In the data rows, the value 128 means zero.
Some points, each followed by its number:
[127, 166, 178, 156, 161, 82, 131, 70, 129, 126, 122, 92, 130, 142, 119, 142] 0
[151, 138, 127, 183, 180, 95, 131, 134, 238, 113, 102, 154, 156, 179, 195, 142] 1
[97, 110, 109, 106, 103, 170, 177, 101, 129, 113, 61, 67, 67, 82, 110, 137] 2
[112, 126, 94, 103, 97, 163, 131, 171, 106, 113, 105, 93, 100, 94, 104, 120] 3
[158, 157, 128, 123, 102, 173, 131, 101, 129, 115, 141, 138, 96, 99, 92, 136] 4
[140, 156, 177, 150, 158, 96, 131, 104, 129, 112, 129, 106, 136, 146, 121, 153] 5
[143, 158, 169, 153, 162, 106, 131, 102, 129, 108, 125, 101, 150, 130, 112, 161] 6
[37, 62, 46, 85, 99, 86, 131, 120, 129, 202, 157, 162, 140, 160, 118, 36] 7
[166, 148, 116, 133, 109, 171, 195, 74, 129, 107, 120, 74, 91, 108, 92, 145] 8
[138, 137, 174, 149, 159, 105, 156, 144, 129, 99, 133, 129, 154, 163, 144, 158] 9
[106, 106, 117, 100, 108, 146, 131, 120, 85, 103, 48, 69, 40, 79, 104, 139] 10
[158, 150, 135, 146, 139, 137, 76, 132, 30, 100, 143, 148, 152, 133, 139, 140] 11
[161, 147, 135, 132, 136, 130, 131, 148, 143, 99, 137, 159, 147, 146, 133, 142] 12
Which five points above are nearest to each new point? Their numbers follow each, smallest number first.
[142, 148, 139, 112, 98, 161, 125, 125, 129, 120, 154, 126, 94, 108, 90, 135] 3 4 6 8 12
[163, 160, 116, 102, 97, 187, 174, 127, 129, 116, 151, 133, 99, 98, 98, 129] 2 3 4 8 12
[145, 133, 141, 178, 180, 94, 131, 151, 129, 107, 110, 137, 161, 174, 183, 162] 1 5 6 9 12
[146, 164, 133, 114, 94, 182, 131, 148, 65, 143, 159, 156, 131, 104, 91, 127] 3 4 8 11 12
[154, 151, 140, 121, 103, 172, 131, 122, 63, 109, 158, 140, 98, 102, 91, 139] 3 4 8 11 12
[143, 159, 143, 120, 105, 175, 131, 130, 129, 128, 161, 146, 135, 106, 94, 127] 3 4 5 6 12
[127, 121, 98, 107, 92, 159, 131, 143, 129, 111, 96, 97, 89, 98, 104, 136] 2 3 4 8 10
[168, 166, 135, 110, 92, 170, 131, 120, 129, 110, 155, 141, 110, 97, 95, 148] 3 4 6 8 12
[72, 71, 82, 93, 96, 93, 131, 120, 129, 193, 183, 125, 135, 116, 115, 76] 3 4 5 7 12
[100, 106, 115, 104, 105, 156, 21, 121, 129, 110, 51, 66, 53, 81, 108, 140] 2 3 4 8 10
[90, 40, 64, 85, 100, 85, 110, 187, 178, 158, 145, 159, 117, 136, 105, 63] 3 4 7 9 12
[145, 142, 183, 143, 156, 111, 131, 135, 0, 99, 132, 120, 147, 143, 124, 165] 0 5 6 9 11
[100, 112, 105, 105, 102, 160, 250, 116, 168, 117, 80, 76, 83, 83, 112, 139] 2 3 4 8 10
[144, 166, 138, 116, 95, 178, 131, 113, 129, 130, 158, 157, 117, 107, 91, 139] 3 4 6 8 12
[64, 86, 75, 78, 104, 83, 131, 218, 129, 181, 162, 120, 135, 138, 112, 72] 3 4 7 9 12
[146, 134, 160, 167, 180, 99, 131, 152, 129, 113, 123, 121, 162, 174, 166, 164] 0 5 6 9 12
[147, 155, 139, 113, 96, 180, 130, 121, 129, 128, 157, 149, 131, 104, 95, 142] 3 4 6 8 12
[153, 133, 132, 181, 181, 97, 131, 160, 91, 107, 108, 139, 164, 180, 187, 157] 5 6 9 11 12
[64, 47, 90, 60, 97, 145, 67, 179, 129, 204, 139, 127, 205, 121, 121, 100] 3 4 7 11 12
[150, 151, 140, 131, 103, 177, 137, 129, 129, 110, 153, 134, 102, 102, 94, 137] 3 4 6 8 12
[153, 136, 104, 191, 179, 100, 109, 139, 129, 120, 91, 174, 143, 185, 214, 113] 1 5 9 11 12
[24, 57, 62, 83, 94, 78, 131, 202, 129, 205, 189, 148, 136, 103, 133, 51] 3 4 7 9 12
[81, 46, 99, 72, 109, 113, 131, 125, 129, 157, 154, 122, 124, 147, 107, 70] 2 3 4 7 12
[154, 135, 104, 190, 175, 101, 38, 128, 182, 120, 92, 172, 142, 182, 212, 112] 1 5 6 9 12
[147, 143, 120, 131, 131, 148, 88, 104, 207, 123, 140, 155, 156, 138, 147, 135] 1 4 5 6 12
[103, 109, 98, 110, 95, 161, 131, 171, 129, 114, 84, 85, 85, 86, 112, 123] 2 3 4 8 10
